The rows of T fall into 4 groups, which share some directions, and each row is roughly a mix of its group's hidden directions.
T (140 x 10):
[[ 59   9 -27   7  15  -9  -2  -3 -17 -16]
 [-23  -6  32 -10 -46  12 -10   1  26 -22]
 [ 22 -36  -4  19  -1  25  24  13  12 -38]
 [  5  52   0  40  -3   0 -17  22   9  -7]
 [-33  21  -5  43 -31   7  19  12   3 -16]
 [  8  30  18   8  15   0   2 -28  36  39]
 [ 27  26  -1 -11  23   1 -12  -5  41  36]
 [  9 -40 -27 -13  15 -26 -13  17  33  10]
 [ 12  21  -4 -18  59   1   2 -16  21   7]
 [ -9  29 -38 -11  23  -9  12  15   7  41]
 [-34  28  22  31 -13   3  33 -17   4  15]
 [  5   2  -4  14  29 -20  48 -34  -7  12]
 [-10  30  26  38  17  34  11   9  -9 -18]
 [ 10  -1  -3  10 -42  27  30  36  14  10]
 [ -7  24 -16  -8  27 -26 -29 -34 -29   5]
 [-30 -11  31  11 -43   6  -4 -17  30  -7]
 [  4  32 -35  -5 -17 -23  19  -2  14  39]
 [-14   4 -12 -21 -22  34 -23  47  -7   4]
 [  9 -29  14  31 -33 -24   9  23  17 -24]
 [ -5  15  19 -39 -17  21 -43  12   4 -17]
 [-30  24   2  36 -39  -8  19  17 -11   6]
 [ -4 -11  -7  31 -40   1 -12  36 -20 -25]
 [ -9 -28 -14  -3  36 -27 -10 -44   7   2]
 [ 33 -20 -15 -36   5  -6 -26 -30 -21  -1]
 [ -1 -30   4  33  -2 -41  19 -22  26   3]
 [  5   1 -20 -21   1  35 -22  17 -45 -17]
 [ -9 -13  -7  36  23 -27  -6 -19  35 -27]
 [  4  27   6 -29  11  30 -50   1  -6   3]
 [ -3 -12   7  38 -29 -35  15  14  25 -20]
 [-18   0  37  29 -39   2 -24   5  -5 -22]
 [ -1   9 -17  35 -27  16 -14  15 -31 -35]
 [-17  42  13  39   1  -1  23  12 -12  24]
 [ 18  44  -1 -36  34   4 -16  -1  -9  12]
 [  0 -10   6 -26 -27  -3  27  31  43   8]
 [  3 -20  49  -4  15 -17  21 -19  26  20]
 [ -3   7 -45  -9 -38  -9  23  -1  24  20]
 [-11  34  27 -42  -1  33   2  11 -14   9]
 [ 10   2 -21  24  51  11  25 -15   9  19]
 [ 34  21 -12 -27   5 -23  -6  16  22  38]
 [-10 -11 -19 -23  41   7  -8 -36 -12  30]
 [  3   2  42  30  -2 -29  24 -16  27  -5]
 [ 19  15 -11 -30  42 -16 -34  16   5  12]
 [ 19  10 -41  12  31   8 -30 -21   8  23]
 [  0   1 -35 -10 -28  34 -21  22 -26 -16]
 [  4 -26   2  -7  15 -24 -53  27  -9 -10]
 [ -4  41  30 -31 -16  20 -19  -1 -24 -11]
 [ 12 -26  -7  44 -22  20 -28  12 -12 -20]
 [ 15  43  12  -3 -27  12  -4  40  15 -14]
 [-31  20  34 -15  18  -8  20 -35  21   3]
 [ 18 -10  -8 -36  11  38 -20  23 -12 -27]
 [-32   6  16  11 -33  16  39   9 -17 -23]
 [ -8  24 -14 -14  35 -25   8   6  21  42]
 [  4   1 -17 -19  32 -16  -5 -45 -26  23]
 [ 13 -29 -30 -39  25   2  29 -10  -4  13]
 [  7 -13  -8   8  -9  -7 -19  19 -48 -42]
 [  4   7  36  12 -27 -29  33  14  23 -16]
 [-40  32  20  19 -31  -7   1 -11 -16  19]
 [  3  23 -13  61  10 -11 -10  -2   7  19]
 [ 11  -8  13 -62  16 -11  20  15   4   5]
 [-48   2  31  14  -7 -20   7   0   6 -34]
 [-21  12  14  39   5  30  36  15 -18   9]
 [ 25 -15   2 -24  27  12 -40  28 -19 -10]
 [ 26 -43 -22 -27  14  -3 -19   2 -13  26]
 [-23 -31  36  -1 -32  17  17 -25 -14   1]
 [-31 -26  -1 -41  24 -15   9  -7  17  26]
 [  1  31  -7  23  26 -13  -9 -23   3  47]
 [ 21 -42 -16 -30  29   3  -2 -14  -5  27]
 [ -7   0  31 -36  -2  -8  41  -6 -29 -14]
 [-20  -6  33 -23 -17   5  23 -40 -23 -11]
 [  9  16   8  44  -3  16  31  38  11  -9]
 [ -9   0  19 -40 -23  13   9  10  43  20]
 [-19  -4  -8   7 -24  34 -22   3 -40 -30]
 [-19  -5 -10  28 -42 -19  13   7  11 -38]
 [ 32   0  12 -14 -18  53   9 -15  -7 -18]
 [-11   1  22  -2  10  22  39 -47   9  14]
 [  4  -2 -19 -21   0 -12  -2  29  15  56]
 [ -5 -34  32  15  37  23  20 -11 -10 -14]
 [  9  13 -22  23  -2 -12 -41  34 -30  -5]
 [ 28  18 -13 -14  35 -11   4  15   0 -46]
 [-37 -22 -13  -1 -27   0  -6 -39  -8 -29]
 [ -5 -35  16 -14 -14   5  -3  -4   2 -57]
 [-21  33  17  53 -23  -1   3   4   4  -1]
 [ 19 -23 -18   6  31   3  -3 -43 -33   7]
 [  9  20 -42   5   4  23 -20  24 -34 -14]
 [-14 -15  -2  -8  25  18 -33 -43  13  27]
 [  1 -17  41  -5  -2  -2  22  24  44  15]
 [ -3   9 -25  26  41 -32 -12  11  14  24]
 [-12 -27  39 -37   3  -3 -14 -34   5  11]
 [ 15 -17 -41  32  32 -16   7  -8  15  18]
 [-28 -47 -16  11  -8 -37  10   4   7 -14]
 [-15   4   5  27  -9 -17  30 -18   5  51]
 [  3 -17   0  16   6 -28  -4  -2  56  26]
 [ -8 -25  -3  11   3 -15  40 -48  14   1]
 [-22   9   6  28 -24  -3  38 -29  23 -20]
 [  4  14  12 -25  16   8  33 -16  47  16]
 [ 13  13   0   5  -9 -24 -12  36  46 -23]
 [  4  51   9 -12  15  16  26 -26  22   9]
 [ -1 -11   3 -34  37  20 -12 -45  -3  -4]
 [ -4  22  -5  25  -4   1  41  33  28  22]
 [-16 -41  -9 -12  10  -7  10 -32   1  42]
 [-27  32  19  43 -23   0  20 -11  11  -4]
 [  2  23  37 -29 -22  -6  26  31   9 -13]
 [-15   6 -25  26 -12  35 -34   7 -29 -14]
 [ -8  24   7  -1 -20  21 -43  18  10  36]
 [-11  -7 -21 -28  41   6  -8 -32  -8  31]
 [ 18  -4  -5  39  -1 -38   9 -13  41   7]
 [ 21   3   3 -16  62  11 -20  -1   2   6]
 [ -2  -7 -16  18  43 -21  -5 -44 -10  15]
 [-13   2  13 -21   9 -20 -35 -43 -28   7]
 [-17   7  13 -11   8 -14  17 -42  24  41]
 [ -6  20  -3  -5  27  17 -24  -4 -53  16]
 [  8  11   5 -25  37  -5  33 -32  28   3]
 [ -9  -9   1 -10   3  30 -54 -17 -28   3]
 [  3 -24 -14  43   7  19  -7 -11 -39 -20]
 [ -4 -16  -4 -21  29  29 -40 -31  10   9]
 [-11  11  -1 -18  33 -16  13 -36  20  38]
 [-14  35  15   7 -15  12 -47  -4   9  28]
 [ 17 -44  -6 -31   6  21 -24   5  -2 -29]
 [-11  -4 -27  42  -3 -15   7  36  -5 -31]
 [-13 -25  32 -25   8   2 -32  25 -29 -12]
 [-29  25 -27  33  16  19   2  20 -22 -20]
 [ -9  -2  25  24 -35  23  32   5  27 -19]
 [-32   0   7   6  27  -8  29 -38  -8  31]
 [  7  24   4  -5  20  -8  -1 -35  24  48]
 [-13  16 -33 -31  17 -11   0 -10  -2  47]
 [  0  23  -6   2  -3  27 -44  19   9  38]
 [ 14   8 -20 -29  34 -24  -5 -28  -8  34]
 [  2 -26   3  22 -20   2  16  14   0 -56]
 [ -2  49  10 -36  16  -2  27 -15  -8   9]
 [ 31  35  14 -40  -3  11   6  31  -2  -8]
 [-24  14 -19  32  19  27   0   6 -38 -22]
 [-18   2  13  14  16 -24  17 -37  31  32]
 [ 26   2 -29 -25  17  -5   6  33  34  21]
 [  0 -25 -12 -50  22  15 -16 -11 -18  22]
 [ -5  11 -40  -6   5  20 -33  10 -38 -19]
 [-25  29  35 -39 -11  14  21  12 -12  -2]
 [-16  -2  11  33  -2 -24  27 -35  33   5]
 [ 33  -6  -6 -53  29   9  -2   5 -12   9]
 [ -5  10 -23 -21  41   8  -9 -35  -9  31]
 [-17  -3  29 -41  21  -7   9 -38  16   7]]

Each list below has two rows that fit no group; the rest each fit one group, if only roughly. Name those rows in the order they come.
  Q_324: [  0 -17 -26 -17  24 -20  27 -17  35  26]
  Q_482: [ 18  23   5  29  12  13  35  -8 -29 -32]
  Q_902: [ 14   7 -24  15  19  -3   4  29  30  45]
  Q_216: [ 15 -10 -27 -24  47  18  13   6 -13  26]
  Q_530: [ 29   0 -20  22   1  40 -40   8 -13  -5]
  Q_582: [  0 -18   2 -32  25 -15   6 -21   0  50]
  Q_15: [ -4 -10  -2 -16  12 -26  25 -12  55  14]
  Q_822: [-31 -31 -12  10  25 -40   1 -14 -22 -13]
  Q_414: [ 10   0 -17 -20 -10 -11 -28  46 -28  21]
  Q_59: [-31 -22  -6 -14  16 -19  14 -51   4   5]
  Q_676: [  5  18 -27 -52  35  -6   4  -5  -5   8]
  Q_169: [ 16   1 -34 -17  17  25 -42  -2 -24 -15]
  Q_236: [ -1  14 -33  26  34  -4   4 -28 -34 -12]
  Q_254: [ 24 -19  10 -30  -7  10   4  12 -46 -29]

Q_822; Q_169
  Q_939: [-17   7  -7 -27 -11 -16 -37 -39  19  21]
  Q_376: [-8  0 37 34 29 -5 30  9 28 -2]
  Q_990: [ -4   7  -1  21 -19 -30   6 -56  -4 -16]
  Q_462: [-22  31   4 -20  -1  27 -29  11 -40  -6]
  Q_938: [-11 -12   1 -30  -6   9  25   5  36  45]
  Q_639: [-41  14  10  31 -14   3  13 -26 -34  -8]
  Q_848: [  4 -47  27 -21  17   2  14 -35   4   6]
  Q_290: [-39  -2  -8  34  -5  -1  47 -13   7   8]
  Q_190: [  6  13   7  18  15 -23  33 -25  41 -21]
  Q_31: [ 23  51 -16 -27  -5  11  24   2  18   4]

Q_939; Q_462
  Q_722: [ 33 -12  31 -28  -8  11 -24 -11 -35  13]
  Q_73: [ -5   6   0  19 -42  -5 -27  -2   4 -47]
  Q_33: [  0  -9  14  12 -10  21  34  -3 -50 -23]
  Q_980: [-25   9  19  33  21  18  39 -23  14  -7]
  Q_223: [ -4   9 -38  32  15  13  11 -30  15  32]
  Q_49: [ 34 -17  -3 -41  12  -7  -3  21  24  29]
  Q_409: [ 10   2  56 -26 -13  11   9  18  22  10]
  Q_280: [ -7 -20  -1  37  21 -11  18 -45   0 -21]
  Q_319: [  3 -49  18   0  19 -14  16 -38  -5  14]
  Q_147: [-35 -35 -22   8  -9 -10   3 -41  -8  13]

Q_223; Q_147
  Q_988: [  3  13  42  -2  -8  46 -21   1   7  23]
  Q_61: [ 11  41  10   4  13 -40  -2   7  19  33]
  Q_837: [ -8  29  51   7  -7 -22  26   2  13 -17]
  Q_316: [  9   0  24   3  32 -13  40   4  32  25]
  Q_489: [  2 -15   8  17   6  13  27 -55  26   7]
  Q_775: [ -1   5  38  31 -10   3  11  10  49   3]
  Q_712: [-12 -22  24 -18 -22  35 -13  31 -25 -15]
  Q_583: [ 28 -34  11 -47 -12  19 -16  -9 -10   2]
  Q_910: [-27  42  11  24 -11 -23  29 -13  16   4]
  Q_553: [ 11 -33 -10 -52  14  15  11   2  15 -20]
  Q_315: [-16   0  30  31 -10 -11 -11 -15   4 -50]
  Q_630: [ 15 -27  -6  41  33   1 -26 -18  16  12]
  Q_502: [ 33 -22 -13   8  12  21 -16   1 -29 -42]

Q_837; Q_775
  Q_78: [ 41  19  12  -8  -9  -5   9  23  10 -46]
  Q_506: [-23  -3  17 -47 -11  -2 -20 -18 -24  26]
  Q_249: [ 19  -1  36  -3  -3  51 -26  -1  -2  15]
  Q_796: [  7 -18  -8 -45 -35  15 -35  10   0   0]
  Q_573: [ 24  21   5 -27  -1 -10 -37  39   1  20]
  Q_270: [-19 -42  11  -3 -45 -16   2  10 -15 -16]
  Q_189: [ 36 -17  -2  12 -12  35 -33  21 -22 -11]
  Q_810: [-25  34 -34  33  -4   2   4  -7 -31  -9]
  Q_523: [  2   5  35   4  -8 -22  19  35  10 -41]
  Q_490: [ -8  39 -15  17  37  -1  15   8 -14  35]
  Q_628: [ 15 -13 -49 -36   2  -4 -11  18  26   1]
  Q_973: [-17 -13  -5  36 -39  11  24 -24  -9 -22]

Q_78; Q_523
  Q_803: [ -8 -29  27  43 -15  -6   1 -15  32  11]
  Q_874: [ 19   4   0 -59  20  14   3  13  -3 -22]
  Q_858: [ 37 -31 -16 -34  19 -14  -8 -28   1 -11]
  Q_610: [ 30 -40 -15 -23  -2 -27   3  22 -23  13]
  Q_956: [ 15 -10 -30  -3  34  -7  16   2  42  28]
  Q_75: [-13  29  18  40  -2 -20 -10 -29  29  -5]
  Q_40: [ -9 -15   6   4 -44  14   5  33 -35 -18]
  Q_782: [-12  -9 -28 -10  18  -9  18 -53 -17  13]
  Q_96: [ 11  25   6  25 -28  14   8  14 -30 -40]
  Q_407: [ 10 -11  22  37   3 -24  26   3  33  27]

Q_610; Q_407
  Q_89: [ 39   6 -19  -4  43  34   3  -7   2  12]
  Q_694: [-14  34   7  32 -16  12  28 -33  -9 -20]
  Q_723: [  8   3  -9 -31  -8   8 -10  42 -40  23]
  Q_328: [ 28  11 -20  -7   7  18 -13  55 -14 -11]
  Q_339: [-18  -4  24 -39  51  -5  -8  -3  -4   5]
  Q_692: [  1 -20   5 -11 -18  19  -1  16 -60 -13]
  Q_843: [-33  12   8  38  10 -11  43  -9  15   4]
  Q_105: [ 22  -3 -30  24   5 -18  12  50   5 -14]
  Q_389: [ -1   9  51 -14  10 -23  18  -2  37  -3]
  Q_644: [-17  -6   1  -7  14 -44  25 -13  40  17]

Q_694; Q_389
  Q_812: [ 18 -12  11 -11  37  -2 -24 -46 -18   7]
  Q_719: [-15   8  23  30 -15  17   7  14   0 -52]
  Q_893: [ -4  -7  19   5 -54  26 -16  12 -17 -20]
  Q_760: [ 13 -36 -10  -1  -7  16  30  26   1 -41]
  Q_806: [  0   7  10  42 -16  12  21 -42  24   7]
  Q_623: [ -9  -3  32 -13   0 -19  39   7  45   4]
  Q_772: [  1  -4  -6 -34  40  -5  -7 -40 -27  -6]
  Q_212: [-21 -13  27 -37  40   1  -3 -10  -9 -27]
  Q_538: [-24   5 -17  13  25 -22   6 -45  12  27]
  Q_761: [-39  30  -4  17  -2  15 -17  -3 -43   1]

Q_812; Q_623
  Q_532: [ -2  22  41   9 -19 -14   5  28  32  23]
  Q_239: [ 32  -9  20 -19  34 -26  -7   7  37   6]
  Q_300: [ 12 -29  41  -1  -4 -20 -28   3  14  34]
  Q_411: [  3 -20  -7 -18  -5   8 -19  43  35 -29]
  Q_207: [-20  22  -8   0 -45  25 -31  19  14  -6]
  Q_385: [-29  19  19  36 -29 -24  -7 -13  22  15]
  Q_768: [ -3 -23  23 -23 -26  18  -1  40 -19 -25]
  Q_152: [ -1  -1 -19   8  -8 -16  32 -53 -18  18]
  Q_24: [  2  -1  13 -35 -33  15   0  11   2  48]
  Q_381: [-24 -13 -25 -41  15  13  -3   0 -40  -8]
  Q_799: [-14  -1 -12 -40   0 -42  -6  -4  15  35]
  Q_867: [ 24 -28   4 -19  48  21  -8 -10  -4  23]
  Q_8: [-14 -26  18  -9  18   8  39 -24   0  38]

Q_300; Q_207
  Q_567: [-17  -6 -24  -2 -31  32   2  44   8 -19]
  Q_983: [-18   8  22 -25  39  20  39   0 -11 -10]
  Q_405: [ 27   5   8 -37  22 -29 -22 -22  -3  27]
  Q_81: [  5  16  53  13 -38  -5   5  18   7  10]
  Q_406: [ 15   6  12   8   4 -41  47 -29   0  -4]
  Q_660: [  5   8   2  38  29 -19   9   2  25  42]
  Q_539: [-12  39  11  15  17 -41  -4   1  27  21]
  Q_627: [-17  18 -14  24 -47  -5 -15  -3  -8 -36]
  Q_866: [  6  -2 -11   5  33  41  -6  37 -27  -8]
  Q_201: [ 20  14  17 -36   4 -39 -33 -14  10   7]
  Q_437: [ 16  17 -19 -28  21  10 -20  46 -19 -12]
  Q_969: [-23  15  -8  -6 -17  16  13 -54 -22 -14]

Q_660; Q_969
  Q_82: [ 31 -28  33 -23  -4  17 -31  18   0 -16]
  Q_97: [ 12 -27 -21 -21  42 -19 -26  24  -9   2]
  Q_123: [-13  16  18  11  -9  26 -52  -8  -1 -26]
  Q_473: [-18   1  22 -16 -28   4 -11  40 -21 -34]
  Q_543: [ -7 -12 -29  12 -41  10 -15  27 -35   0]
  Q_957: [-13  30  12  -8 -17  -4  18  27  49 -14]
  Q_119: [ -7  20  21 -43  -1   6 -42 -21 -13  -8]
  Q_488: [-21  12  17  40   6  23  22  -7  -1 -40]
  Q_174: [ 13 -36   0   7   3  39   1  -8 -30 -34]
  Q_714: [  7   3  40  42  -6   5  31  16  19 -13]

Q_543; Q_957
  Q_958: [ 19 -14  23 -36  24   2 -13  24  17  35]
  Q_542: [ 33 -14  24 -14  40 -27   8 -13  24   7]
  Q_565: [  6 -26  -4 -35 -13  -2 -29  36 -29  -7]
  Q_121: [ 36 -30 -14  -4  29  -2 -41  12   5  10]
  Q_288: [ -4  32   3  -5 -11 -35  30  10  23  35]
  Q_284: [  0 -26 -28 -36  -8 -25  -3  11   5 -40]
  Q_807: [ 10  14  26   2  10   6 -52  22  -1 -29]
  Q_183: [ 19  -3 -20 -35  14  36   1  35 -17  14]
  Q_885: [ -3  10 -21 -16  40  30  16 -12  26  28]
  Q_361: [  6 -11 -24  35 -35  -7 -10  15 -30 -28]

Q_885; Q_361
  Q_929: [ -6  27 -14  12  37   2  18   6  27  40]
  Q_220: [ 11   2 -18  30  -8   4  16 -28  -1  52]
  Q_52: [-11   9 -24  -8  48   0  -2 -42 -13   8]
  Q_346: [-15 -15 -28  -4  34 -22  32 -31  20   0]
  Q_146: [  0  28  23 -43  15  30  -4 -24  -9 -16]
  Q_845: [  6 -24 -11 -37   2 -14 -25  29  -3 -37]
  Q_779: [  1  -1 -14  53   8  -8 -17  -7 -10 -40]
  Q_446: [  7  31   3 -14  -3  43 -11  13 -41 -13]
  Q_619: [-28   3  30  30  -2  -6  44  -6  15  20]
  Q_654: [ 34 -25 -12 -26  18  23 -19   0 -36  -9]
  Q_416: [  6   4 -28  21  25  17 -15 -40 -32   9]
  Q_163: [  5   0  22  -2 -14 -18  10  27  56  14]
  Q_125: [ -9  16  25  -8   6 -18  11  -1  53  29]

Q_929; Q_52
